Here are some points, each followed by its number:
[ 21  -2 -28  27 -17  -5  26 -19  11 -26 -12  44  13  18  21  15  10 -19  13   0 -18 -13  -4 -10
  51 -27  -7  -1 -15 -26 -22   1] 0
[-14 -26 -29  -5  -2  44  32  25  -6   5  13  15  -9  -1   5  20 -29 -30   3 -21   8   0  12 -13
 -24  -3  66  -8 -34   5  19 -18] 1
[-27 -14   6   9  -4  -7 -12 -16 -37  -1   4 -13 -14 -12 -22   5  11 -27 -27 125 -15   9 -11   9
  30  17 -41 -20  -2  35   3  58] 2
[  4  21  -4  -1 -26  16  -4   1  -6 -33  14  18  -7  48   4  30  37 -13 -19  -6  22  -6   7  -1
  13 -33  -8  -7 -20 -21 -16  -3] 3
[-18  46  -8  -8  24 -30   1 -21  32  40 -28 -19  -4 -20  -6 -20  -2  41  -7  -5 -22 -14 -10  -8
   9  21 -29   1  52  14 -17  13] 4
[ -8  76 -18  -4 -20  13  -7   7 -16  -1  -5 -16 -29 -13  15  13  66 -18 -12 -19   2 -18   6 -23
   6 -11  12  50  -2  17 -19 -25] 5
[-18 -34  -6  17   6 -32  -9 -30 -11  48 -30   0 -11 -27 -21 -31  19 -14  -4  93 -30   4 -26 -18
  42   6 -38 -38  51  32 -12 120] 6
[ 41   1 -25 -26 -10   7 -18 -13 -14  13  -8 -39   6   7 -23 -19  50  -4  34   9  13 -28  59  -3
  -7   9  -4   4   6 -11 -21  16] 7
[-22  21  32  -7  25  -8 -20 -12   9  -8  -5  12   8  -4 -16 -13  20  -2 -13  -5  -8  14 -28  14
  -3  55 -19 -23  32 -14  -4  -8] 8
[-15 -25 -18   9  -3  43   6  15 -14 -23   2  21   2  -6  -8  36 -29 -21  27 -34  14  -4   7   2
 -17   7  31   2 -29  27   9 -13] 9
[ -4   9  -6  20  -2 -25  66 -11  41  37 -33 -30  -4  -8   8 -25 -21  39 -12 -12 -14   5 -11 -23
 -26 -16 -28 -12  64   7  -3  30] 10
[ 29 -20  -1 -27  22 -31  20 -17  19  26 -27 -26   0  -3  23 -22 -34  14  20  -9  -3  19  -9 -24
 -20  -4 -25  -2  46   0  19  49] 11
[ 14  49  14  -3  -6  21  82  20 -10  10   7  -5 -21 -15   9  54 -17 -27 -38 -23   1 -18  -4 -17
 -18 -30   5  -6  -2   1 -14 -15] 12
[ 35 -12  18 -11  11  -6   7  -4  51 -27   1 -15   9  11 -13  -7 -16  41 -35  -6  -4  48  -3   0
 -11 -14 -26  -9  -7 -37  29   2] 13
[ 30  25  -4  -3  32  23  14   9 -30 -11   9 -10 -25 -10   8  49 -25 -25  -5 -19 -16  11  28 -18
 -36  -9  36 -11 -24  20  -5  -9] 14
[ 42  19 -12  12  -8  -6   9 -27  10 -25  -8   7  -4  36  14   4  27 -15  -4   2   5 -23 -15   6
  56 -23 -25   1  -2 -27 -24  -2] 15
[ -2  -7   5  -3  16   4  -7 -12  18   2 -11  12   5 -15  25  -2 -20  -9  33 -24 -11  -7   9 -22
 -22 -18  53  -4 -25   6  24   8] 16
[ 26  -2 -16 -16 -20   1  14   3  -3  14 -17 -26 -13  -2 -27  -7  48  16  74   6  25 -33  28 -31
  -4  -6  17 -24   5  -6 -16  -9] 17
[  6  22  19  11   7   7  71  11  34   6  -7 -18  -8 -27  27   8 -35 -16 -13  -8 -22   3  13  -8
 -31 -13  15 -17  -2 -17  -8  -9] 18
[  6   8   9 -17  45 -18 -37  -8  36 -21   0  -9  34   6  -8 -21 -21   0 -20   8  -8  29 -24  35
 -10  33 -11 -28  11 -35  30   5] 19
[  2 -12  19  17  -7   4 -15  10   8 -29  10  21  -4  47  -9  13  -2 -28   2  -7  17  -7 -13  28
  27 -16  -9   5 -14 -25 -22 -13] 20
[ -1  -1 -29 -34 -23  15  -7  41   3  -8  -3   6  -1   8   5  29 -13 -10  57 -20  15 -18  24 -17
 -18 -29  40  39 -27  -8   4 -20] 21
[-11 -11  26 -24  51 -36 -12 -25  26  -2 -27 -24  33 -23  -7 -30 -25  85  17   7 -14   8 -32  25
  -3  51 -31 -35  33 -20  -4  33] 22
[ 42  15  43   5  53 -22  46 -28  23  51 -28 -33  -6 -35  24 -19 -23 -13 -16 -18 -34   4 -13 -10
 -28 -32 -13 -21  32  65 -14   1] 23
[-32 -39 -33   2 -23  10   5  54 -21   2  10  19 -35 -13 -23  17  19  23  -6  -5  46 -24   9 -24
  -4  54  12  22  -3  42 -33 -27] 24
[ 10 -28 -12  21  19  19  14  23   0  -3 -14  17 -10  -3  24   1 -37 -19 -16 -19 -17   9  35 -16
 -36  -3  70   8 -27   4   0 -15] 25
[ 38 -13  -9   5 -25  -6   2 -14   6  -7 -10  28   3  44  -7  25  26   5 -21  -6  -3 -13 -11 -11
  43 -34  -7  -1  -8 -20 -19  16] 26
[ 18  -3 -25  -7   9  -4  -8 -18  -8  21  -8   8   1 -23 -34   8  15 -21  45  43   1 -29  37  -8
  -6  26 -10 -11  -4  10 -29  16] 27
Which two points above are nearest to each new point, looking only along the 6 directions in which the numbered points spread most? Their numbers follow each, nearest first.
[-11 -25 -30   0 -23  13  14  -4   3  -7   9  31 -21  -6  -4   0   4   8   6 -19  25  -3  20 -15
   5  -4   8  29   8  19 -34   5] 27 21
[-21  -9 -39  25 -32  19  -7  14   2 -12  12  85 -15  -1 -18  21  26 -24   9 -13  28 -18  11 -11
  -9   2  -4  51 -18  -7 -24 -23] 3 20
[  8 -13 -19 -31 -26  32 -14  16  -5 -26  32  11  22  35  25   5   2 -23   5 -34  32  27 -21  -1
 -19  -8  -3  36 -30 -10  16 -21] 20 9
[ 31 -14   2 -30 -14   8 -34  -3   6 -45  56 -11  53  31 -22  17  -4  14 -19 -35  48   7 -40  66
   2  13  -6 -20 -25 -35  35 -32] 20 19
[ 21   9  39  -7  -5  28 -41  -8  -3 -10  57   9 -20  41 -17  16  -1  -5 -13  -7  23  13 -16  -7
  -9  -5  -1 -23 -18 -13 -12 -16] 20 3
[-11  -3 -18 -20 -14   4 -27  18  -8 -35   3 -10 112  50 -15  26 -35  16  23 -32  20 -11 -27  44
 -16 -11  26  13 -24 -34  30 -33] 20 13
[ -5  -3  -8  25  -2 -10 -20 -11 -29  20  -7  23 -21 -24 -34 -24  14   0 -19  50 -19   0 -18  12
  73  19 -30 -29  -6  29   8  46] 2 6
[-23  -7  30  21   4   3 -12 -19  55   4  -2  -5 -13   0   3 -10   0  11 -29  -4 -16  40  23 -22
  -3  -3 -34 -30  11  25   0   2] 8 13
[  9 -30  -9   6   3   6 -21 -12  -7 -23  23  13 -17   9 -18  31  40 -12  -9  -9  23  32  -7   9
  19 -33  10 -13  -1   5  -5 -10] 20 3
[ 17 -23 -21  15 -16  45 -24  13 -15  -9  32  -4   2 -10 -32  12  26 -15 -20  15  14  32 -28   4
   9  15 -20 -25 -12  14  -8  16] 20 27
[-23  -5 -11 -32 -10  -8  21  34  14   2   0 -18  22  14   4  -3 -30 -14  53 -25  15   4 -16 -15
 -25 -14  14  41 -10 -11  14  20] 16 21
[  1 -20  10 -16  13 -30  28  -1  15  35 -32 -20   2 -13  -4 -31 -13  12  58  -9 -12  21 -10   7
 -24 -16 -25  -8  26  10   8  34] 11 10
[ 15  -9  14 -17 -11  12 -31   9  -3 -16  31  57 -17   9  -2  18  -3  -3 -10 -11  -4  -1 -25  13
   3  -1  11  -3 -13   1   1 -16] 20 3
[ 24 -27 -18 -31 -31   0 -21  13  -6 -44  37   1  11  69   2  19  -6 -21  22 -37  21  38 -31  52
  39  -9   0  20 -39 -42  37 -41] 20 3
[ 21 -24 -29  24 -37  38 -17  18 -13  -7  29  36 -20  16 -22  -7   8  -5   1 -15  33  -5  16 -11
   8 -15   8  43 -13 -16 -31 -11] 3 20
[ 11 -21   2  32  -2   0 -34 -11 -35  10   7  -6 -14 -18 -32 -23  -4 -17 -14  67 -17  -3  -4  -1
  42  32 -19 -25 -11  26  -1  81] 2 6
[ 15 -13  -5 -13 -21  20  -8  35  25 -19  23 -18  35  23  24   6 -24   4  -6 -19  49  14  -5 -23
 -28 -27 -15  -4 -21 -30  22   6] 16 20
[  5  14  -3 -36  -5  -1 -22  -9  15 -34  25 -25  91  13   7   7 -10   8  -8 -23  29  22 -35  74
 -33 -25  -3  -4 -33 -29  47 -18] 13 19
[-19 -15   1  -6  40 -28  11 -26  30  37 -36   2 -13 -16  30 -26 -20  16  25   6 -23  23   1  -3
  -6 -12   9 -12  -1  13  14   4] 11 16
[-27  73 -24  11 -35   8  -4  15  -1  31  11 -16  -3  -2  -9  14  -2  -5  -4  -4  12 -25  24 -23
  11 -21  10  36  -3  -2 -26 -20] 5 3
[  4   0 -17  33 -32  20   2  19  -8   0   6  20  -7  -1 -22  25  31 -14  18 -10  12 -23  23 -34
 -10  11  21  20 -25 -20 -26 -18] 21 9
[-31  45 -21  18 -29  23  15  20   1  11  10 -30  -3 -18  13  12   6 -16   1  -2  27 -22   4 -19
  21 -19  37 -12   3   5 -22 -26] 5 14
[  4 -10 -19  35 -20  16  54  43  16  -4   1  -8 -26 -23  53  34 -35 -23 -12 -28 -10 -20  35 -35
  -9 -20  16   4  -5  37 -14 -26] 14 12
[  1 -18 -14  21  14   0 -35  -3 -38  12   8  -1 -22 -18 -30 -20  34  -9 -12  45 -12  -6 -16   3
  11  48 -28 -21  -5  30   0  85] 2 27
[-29 -26 -36  10 -32  31  11  28 -22   0  18  38 -17  -4 -21  -6  28  -4   3  -8  12 -11 100 -30
  -2  -8  39  12 -16   8 -35 -31] 21 24
[ 58   5 -13  -1 -26   4  -7 -13 -27  18 -11  -4 -12  -5 -16 -10  20 -13 -26  50  -3 -30  58 -13
 -17  42  -1  11  37 -21 -19 -16] 27 7
[ 23  34   1 -33 -13  13 -19  -1 -15 -28  58  -8  63  27 -14   3 -21  -3 -28 -25  33   5 -13  41
  -2 -13  -1  -6 -28 -27  16 -20] 20 3
[  1  -7   7 -21  -5  10  -2  48  26 -24  29  29   3  27   2  41 -16   5 -28 -10   5  16 -20   5
 -20 -35  -2  13 -29 -34   9 -24] 20 3
[-19 -10  32   4 -10  -5  -6  -3  27  16  -6  13  17  -5 -14  -8  10   5 -16  12 -29  14 -13  -8
  40   7 -25 -27  -5  28  -4 -10] 8 20
[ 17 -27  -3  27  -1  -3 -23 -16 -23  15   0  22 -20  -4 -18   2  28 -22 -11  77 -15  15  -9  -1
  15  15 -28 -24 -11  15 -15  24] 2 27
[  4  -3  -9  -6 -24   9  -3  30 -18  17  -1  -8  -7 -19 -21 -10  10  -8  42 -15   6 -26  73 -26
  22 -15   8  36  -1   1 -23 -17] 17 7
[ 39 -27  16 -20  30 -24  -1 -11  50  -3 -27 -33  35  -7   7 -21  -9  44   1 -13 -18  33 -23  -3
 -19 -24 -37  -8  22 -10  13  50] 11 13
[  3 -18 -15 -30 -22  12   3   8 -26 -14   4  14 -21  40  39   9   6 -14  -2  -6  16 -15  23  14
  -5 -16  -9  78 -21   2  -3 -33] 3 21
[ 44   7  -1 -31  -2   6 -24  -6  12 -38  37 -11  85   8 -19   3 -33   2 -21 -17  24  43 -33  38
 -17  -3 -16   7 -28 -28  24 -13] 13 19
[-24  37   7   4  19 -29   4 -19  38  35 -29 -34  14 -28 -20 -34  26  24  20  -9  -7  -6 -11 -10
  10   4 -21 -15  46  18 -20   8] 4 10
[-29  -6  -7  28 -25   2 -15   2 -28  -5  39  36 -20 -13 -25  21   4 -28 -31  47 -14  -5 -16  -5
  50  57 -23   0 -20  12   3  15] 2 20
[ 21  -3 105  13  54 -30 -34 -40   5  -6 -17 -20 -26  -2   9 -17  44   6  -2   3 -28  -2 -20  15
  -7 -22 -17 -39  62  12 -13  -7] 4 8
[-16 -16  38 -28  31 -34   6 -18  20   0 -20   2  14  11  43 -23 -25   3   1   3 -23   5 -20  18
   9 -14  -7  23  17 -20  20  -1] 13 19
[ 12 -18  20  38   0   5  -8  -5 -20  16   8   8 -15   6  -8  19 -14 -16 -30  23   1  -5  -1 -16
  -4 -10 -10  -8 -17  36  23 -11] 14 9
[-21  24 -11  31 -18  -9   4   1 -15  14 -14 -14 -21 -30 -29 -14  18  -4  26  -6   7 -28   9  -5
  29   1  19  28  22  39 -17 -14] 27 5
[ 13   7 -15   1  -9  18 -22  30 -28  -3  29  16 -27   1 -19 -15  32 -13 -31  53  -5  -4  -2 -13
   3  12 -20   2  -1   8  -5   7] 27 20
[-40 -37 -27  23   3 -30  65 -16 -14  29 -36 -10 -24 -32 -30 -43  30  88  11  13 -24   5  33 -26
  -1  27 -18  -7  54  62 -42  12] 4 27
[-23  13   1  14   4 -26  14 -35   1  18 -29 -36 -14 -28  15 -24  27  34   0   0  -4 -32  11  -8
  18  -4  -5  -4  70  51 -18  -2] 4 10
[ 21 -29 -10 -21 -15 -10   9 -18  13 -10  -1   3  10  40  34   0   2 -18  17 -23  12   3 -18  -2
   5 -26   2  26 -20  -5  37  -7] 0 20
[ 12  -8  44   5  -9   1 -19 -12 -17  19  16 -16 -19 -21 -15   1  -7  19 -38  15 -23  20  -1  -1
  -1  30 -19   0 -15  43  15   1] 8 4
[-14 -11 -19 -26  -6  -9 -13  17  19 -15   5  12  52  23 -15   8 -32   9  11 -18   8  17  -5  -8
 -26 -34   5  45   4 -33  48   2] 16 13
[-15   9  55  33  33 -26  11 -35   5  18 -27 -25 -20 -19 -22 -41  -1  22 -38  48 -36  42 -12  10
  15  14 -38 -39  17  22  -8  48] 4 8
[-14  -5  50 -15  50 -36 -19 -29  12  -4 -24 -20   6 -22 -19 -32 -26  45  17  -5 -30  22 -34  23
 -13  83 -29 -19  73  -4  -2  21] 22 8
[-23 -22  -3  22 -11   9  -8   3 -15  15  17  20 -18  -3 -31 -12  30 -20 -25  54   2   7 -19  -1
  48  20 -24 -23 -12  -3   8  18] 2 27
[-26 -23   2  10  81 -25  26 -22  34  25 -32  -1  -7 -24  35 -30 -28   2   0 -18 -35 -10  68 -11
 -31  -1  21 -22   6  21 -11  21] 11 16
[-18  10 -10 -23  13 -23 -12  -3  34 -22   2 -30  70  28  25  -4 -28  29  24 -15  -7   0 -31  27
 -10 -14   6   5 -26 -15  34 -17] 13 19
[-10  11 -19 -12   2 -15  24 -21  13  60 -29 -21  -7 -24   5 -32  43  43 -13  16 -36 -28  14 -16
 -25  50  -8  -3  59 -14 -18  10] 4 10
[-26   8  13  70 -15  13 -31   2 -26 -11  22  -2 -10  -6 -31 -15   9  -4 -27  53 -10  15 -18  -6
  41  -6 -24 -12 -10  10  10  23] 2 20
